Each path below is one point turned by a fixed rotation once a step. After each direction that follows a path, write how fast that rotation turns it, in degrees a step (0 if it stays still).
Each turn is a multiple of 5 degrees from 10 to 175, or 0.
Each row of a path follows its step; steps can be skipped.
Rotation 1:
step 0: [ 32 -15 -14   1  18  -1  -2  -5  18 -15   7  11   7  -9  27 -11   3 -26
 -32  -4  -4 -14 -12  22   5  16 -15  -8   5  -5]
step 1: [-16  29  14   9   7  24   5  26   1   9 -11 -20  10 -16   7   5  13   3
  11  15   6 -10 -16  14  32   2 -26  12  -3   0]
step 2: [  3 -21   6   0 -16  13   6  -6   7  -9   1   3 -11  -8  19  -4 -19 -30
 -17 -14   3 -23   2  31 -20 -21 -20  11 -12  12]
step 3: [ 10  18  -7   0  -5   7   9   4 -23 -17 -10 -18  34  -5  16   4  12  -8
  13 -10  -1  22  11  18  34 -13 -21  -9   5  -7]
step 4: [ 12   4  16 -10 -10 -25   9 -20   6  13   8 -26  -6   9   4  -6   5 -14
 -15   1  35 -14 -12  19 -16   0 -27  12 -10  11]
step 5: [-16   6   8  24  -6  13  11 -25 -17 -17  -7  -3  44  -6   9 -19   0   8
  16 -18  -4  -6  -7  -1   6 -18  -6  12  17  13]
step 6: [ 18  -9  -4   1  -6 -16  -8 -26  -7  17  -9 -25   1 -15   4  -4  35 -12
 -10  -9   7 -14  27   0  -7  -2  -2  -1 -38   1]
step 7: [  1  10  -3   9  27  -4 -12 -16 -11 -14  -8   0  30  11  14 -15   3  12
 -16 -29   0 -18 -29   2   7  23 -17  -7  17  -6]
step 8: [  1  12   5  24   7  16  -8   3   5  16   3 -16   8 -30  -4  -6  21 -11
   2  20  19 -37  -1  10   1   1  18   8 -25  15]
step 9: [ -8 -12 -18 -10  14  12  -1   4 -10 -13 -20   4  -5 -14  24 -23   2  -1
 -25 -31 -31 -18 -12  18   2  -6 -12   5  -2   2]
Directions:
[ -6  -5   5  -4   4   3   5  -5   1   5   1   3  -5  -4   5 -10   2  -2
   5   8  -4   0  -9  -8   7  -6   0  11  -2   9]	100
[  1   5  -2 -11  -2   6   0  10  -9  -5  -1  -2  -5   1   1   1  -6  -5
   2   0   6   8  -6  12  -2  -8   4   1  -1   7]	45
[-3 -5 -2 -7 -2  1 -6 -5  6  4  0  8 11 10  4 -4 -6 -1 -8  1 -5 -3 -9  3
 -5 -9  0 -7  2 -4]	155
[  0   0   1   9  -4  -2   1   5  -3  -2  -4   9  11  -6   4   0   6   2
   6   9   8   7  -5   1   5  -4   8  -1  -4 -11]	155
[  6  -3  -8  -4  -5   0   2  -1  -1   1  -3  -1   3  -8  -8  -9   5   1
 -14   5  -9  11   6   3   7   1   0  -1   1   4]	120
Rotation 2:
step 0: [-11   2 -21  21  14 -15  -4   1   4   3 -15  13  -7 -19  16 -23 -16   1
  12  -9   3  23  11  17  -5   0 -30   3   2 -17]
step 1: [  3   0   9   9  22  12  36   5  -7  -2  20 -15  22  10  -1 -18   4   2
  21  -1   4   3  10   1 -12 -26  10  14  13  -8]
step 2: [ 18  -6   1   8  14 -18   2  -3  16  -5  22  12  17  -6 -13   1  17  -9
  22  15  -4 -21 -22  -7  20  20  -7   4 -18   0]
step 3: [-21  -4 -12   3  -5  13   6  19 -32  -6  -3  17 -18 -23  -3 -20  -1 -20
   4   8  13   6  -6  -8  -5  13 -17  -9 -23  -1]
step 4: [ 22  13 -17   1  -7   8  32  11  13  -3   2  -5 -22   2  -4   7 -29  -6
  12   0  11 -11   3  -6 -22 -21  -8  17   8   5]
step 5: [ -8   9   3  22  -6 -21  -1 -16  19  -8  17   4  -3  -4   7 -10 -15 -12
  28  -8 -20 -13   2  32   9   4  15   7 -12 -12]
step 6: [ -5 -28 -13  17  15   0   0  -3 -13  -6  -7  -3 -10  -5   5 -17  29 -17
  28   3   7  35  -5  -4   0  -3   5   8   8 -10]
step 7: [  9  18  -1  13  15  -2  19  25   5   7  27  12  13  -5 -23   4 -10   1
   6  15  14  15  -3 -14   9   0 -20   3  25  -6]
step 8: [  0   0  11 -15   4 -23  24  14 -15 -16   0   3   8  -3 -18 -14 -13  -3
  24  -9  -3 -24  -8  13 -11  23   2  -8 -23  -2]
step 9: [  7  -6 -21   8   9  18  19 -17   4  -2 -13  20 -31  17  18 -12   8 -15
  14  14  -7  -5   0  -6 -10   9 -21   2 -20  -7]
Directions:
[ -1   2  -2  -9   2 -13   9  -2  -2   5  -4   5  -2  11  -3  -4   3   9
   0   7  -4   7   4   3   1   3   0  -8   5  -6]	40
[ 12   6  -4   6  -4   0  -6   0  14   3   8   4  -2   7   1   1   3   4
  -3   2  -2   1  -6   1   1   5 -14   2   3   4]	145
[  2   3  -7   4  -8  -6  -9  -3   4  -2  -1  -2  -6  -1   9   0  -7   1
   6   3  -1  10   9   5   0 -10  10   1   0   2]	65
[  8   0  -1 -11   2   5  -6  -3   1   0   4   5  16  -4  -4  -7   6  -7
   3  -2   4   8   1   5   5  -3   3   2   6  -5]	70
[ -6   0   0  -2   4  -4   9   0   2  -3   2   4   3   1   8  -3  -6 -12
   9   5   0   3 -11   3   0  -3  -5  -2   5  13]	0
[-8  4 -1  1  0 11  2 -1 11 -6 -6  2  3  8 -3  1 10  5 12 -1 -6 -5  0  2
  4 -2  6 -2 -6  2]	100
[ -4   4   0  -3  -7  -4  10   1   9  -4   9  -1   9   3   2   3  -6   3
  -4  -3   3   2  -1 -13  -3   1   8   9   1  -4]	120
Rotation 3:
step 0: [  4  21 -12  -7 -17  13  29  11   3   5 -11  10  10  20  21   5   5 -10
   8   2   4   9  -8  13 -18  20  -1  27 -30   1]
step 1: [  3 -16 -13   4   3  13  -5 -13  10 -28  21  -6   5  -4  -8  -9  21  19
 -17  -6  25  -2  16  11  19 -10 -19  16 -20   3]
step 2: [-20  -6  11 -30  25 -16  13 -26  -2   2 -14   0   7   0 -10  -4  -9   7
 -10   2 -12  20  -1  -6   2 -13 -15   9  32  14]
step 3: [ 19   6  -3  10   7 -16   7   3  -3   1  12  17  22  36  -3  23  -6   0
   5  18  -4  19 -26   8  -3   8  12  -5   2 -27]
step 4: [ -9  10  -2  27 -18   5  -3  -3   4  18   8   2  -8 -12   0  -3  -4  40
 -11 -13  15  10 -16  -7  11  20  -4  11 -29  10]
step 5: [  0 -18  17  -7   9   4  19 -12  -8   4 -37  13  16  -3  -3   8   3  -8
 -21 -10   3  -2  35  -6  -5  -5 -13  13 -23   3]
step 6: [  9   3  -1   8  46 -14 -21  -9   3 -16  20   4   3  23  11   7 -15 -12
  -6 -12  -5  -8  -5  21   9 -14  -4  18   8   2]
step 7: [  5   2  10 -12 -14 -23 -13 -15  -4  13  -5 -14 -19  -2  -4 -18 -20   9
   7  14 -11  22 -27   7  17  17 -17   3 -11 -20]
step 8: [ -1 -19   7  18 -17   9  14  18 -15  22  -1 -12  23  36 -14   3  -2   7
  -9  -6   1  -6  18  -6  -1  25 -15 -14  -4   0]
step 9: [  3 -20   5  14   9 -19 -16 -15   1  14  14  30 -10  -7  10   0  16   6
  -3 -40   6  -6  13   5 -18  -1  10   9   2  13]
Directions:
[  2 -10  -6   4  -4  -5   0   4   5   7   7   5   1   1  -4   2   2   4
  -3   0  -3  12  -2 -14  -5   0  -1  -5   9   0]	65
[-10  -2  -7  -2  -5   1   1  -5  -5   8  -7  -1  -6   1   0  -2  -8   0
 -12  13   0  -5   3  -1  -8  -2   2   5   3  -6]	135
[-12   6   1   3   5   6  -4   9  -8  -2   7   0  -1   5   7  -3   1   3
 -11  -7   1  -3  -8  -3   4  -4  -7  -5   5   2]	155
[  4   4   1  -3   6  -5  10   5   6   5   1   0  12   2  -3  -5   4  -9
 -10   2  -6 -11  -4  -1  -7   6   0  -1  -1   2]	130
[-4 -5  2 -4  5 -5  6 -1 -8  8  6  5 -1 -2 -7  3  6 -1  2  0  9 -8 12 -4
  7 -8 -2  0  0  8]	100
Rotation 4:
step 0: [ 33  -3   6  16  -4 -10  -9   0  16 -16  34 -14  -6  -9  27   9 -29  -1
  -7  -4  -9 -16  -6  20  18   0   4  -8 -15  -1]
step 1: [  0  -9  23 -10 -17  -2 -10   4 -21  42  19   6  11   6  32  -3   9  11
  -7   3 -10 -26  16 -19   9  -5   6   3   6   3]
step 2: [  1  -4  17  18 -11 -16   8   4  13   1 -29   9   0  31   1  -9  -8  21
 -10   6  16 -39  -8  23  -8   8 -13   0  -3  -7]
step 3: [  0 -20 -26   1  12   3   2 -30   7  -4  10  26  25  -9   7 -22   5   4
  -9  15 -13 -15  29  10 -13  18 -13   6  -3   9]
step 4: [ 14 -28  -2   2  -1  12   2  24   7 -13   9   7 -10   5 -23  -5   6  -8
   4 -10  14 -17  27  -6  24 -13 -36   1  19 -11]
step 5: [-15 -17  11  -5  -1  14 -17 -12  21  17   3  -3  -8  25  -1  -3   3  11
  12 -24  -2  31  10  -2  -4  39 -16  16   4 -11]
step 6: [  2  25  15  -7  22   7  10  -4  11 -22  22  11 -27  17 -13  20  -5 -18
   1   5  -4 -17  18  -3  -5  23   2 -10 -25 -11]
step 7: [ -4  18   5 -15 -27  22 -20   5   7  -1  -4  -3   8  -2 -10  18   8  20
  11   0 -30   2  40  -4 -14 -19   6   0  -5  14]
step 8: [ 18   1  10  26  -6 -21  -5   0  24  -4   1   0  19  24   0  18  -5  -8
  13   1   5  15   4   6 -13 -31   6  -4 -14 -36]
step 9: [  1   1  -4 -23  -7   3 -14 -23  -1  -5  -6  19  35   3  21  13  -3  -4
   7  14 -27  -2 -16 -26  22  10  -4 -13  -4 -18]
Directions:
[  2   4  -2  11   4   1  -8   1   9   3  -5 -11   5   5  -2 -12  -6   7
   8  -6   5   3  -2   4  -4   3   2  -1  -4   1]	130
[ -4   1  12  -5   2   0  -1   1  -4  -1 -10   2   5  10   5   1  -7  -9
   2   2   8  -1  -4  -9  -1  12   2   3   2   4]	95
[  3   4  -1  -2  -7   9  -3   7   0   8   1  -7   3  -4  -2  -4   3  -9
   1  -3   4  -9   8 -11   2  -8  -4  -3   1   9]	120
[  3  14   2  -7 -10  -9  -6  -6  -1  -4   6  -6   2   0   3   3  -8   4
  -4  -3   4   1   4  -4   0  -6   6   5  -4  -6]	45
Rotation 5:
step 0: [ 35   2  -1   3 -13 -17  12  -4   4  10   4   7  11  -3  17  -6   8 -10
 -20   8   2  33 -16   5  -2 -10 -24   4  -1  -4]
step 1: [ -4 -29   4  10  20  16  11 -12   1   7  -7 -18  -5 -21 -21  -7  -3   2
   4 -16  -3  -7 -15  11   1 -12 -19  12  10  19]
step 2: [ 21  -1 -18  -8 -11   2   4   0  26  21   0  14  -1  19  16   8  22   4
 -14 -13  -3 -15 -12  -2  17  13 -19   0   6  -2]
step 3: [ 15 -28 -15  -9  21  16  -4 -17 -21  11  17  10  -1  -1 -16  -5  -8   1
   2   8  -3  26 -25   3  -6   0   2   9  -6   3]
step 4: [ -4   4  -3  23  -8  14   7   7   2  14 -12  -1 -10   0  -7  15  27 -19
  -2 -22  24   7  -8 -18  13  10 -19   2  -3  13]
step 5: [ 17 -20  -3  -1  10  -6  -3   7 -33   7  23   4   7  28  -2  -6  -2  -8
  -9  -9  -6  -8  -6  21  17  -1 -15   9  14 -13]
step 6: [  9 -17 -28   2  -9  21   4  -2  -1  -6 -31  12  18  -6  -9  -7  16 -19
  11 -17   0  16   4  -2 -13  14   2   3   9  12]
step 7: [-10 -13  -8  -7   2 -20  -5  -5  -8  -5  -3   1  11  12 -18  18  21   1
 -10  14  18   2 -15  -2  26 -15 -24  13   5 -18]
step 8: [  9 -18 -13  -2 -18  15 -11   2 -29  11 -10 -15  -1   5   2   2   5 -14
   3 -14 -31 -10 -10 -20 -10 -13   3  -3   9  10]
step 9: [ 24   3 -19  10   2 -15  12  -6   7  -3 -12  14   9   9 -16   4  -7 -22
  -4  18  26   0 -13  -5   6  -6 -12 -21  23   1]
Directions:
[  3   1  -2  -6   1   3 -12   1   4  -5  -1   4  -6   0  -5  -9   7  10
   6  -4   1  10   1  -5   2  -5  -4  -6  -4 -10]	95
[10 13  6  5  7  4 -8  7 -8 -1  4 -2 -3  1  5  1 -3 -7  4 -1  9  5 -4 -2
  2  0  3 -2  7  5]	70
[ 0 -9 -1  1  8 -7 -1  1 -4  1  4  9 -5 -4 -7 -1 -2  2  5 10  9 -8  0 10
  7 -9  2 -4  0  3]	175
[  4 -15  14  -3   6   0  -4  -9  -2  -2   3  -3   7  -2   5   6  -4  -3
   6  -5  -3   1  -1  -4  -1   2   2  -5  -4  -6]	155
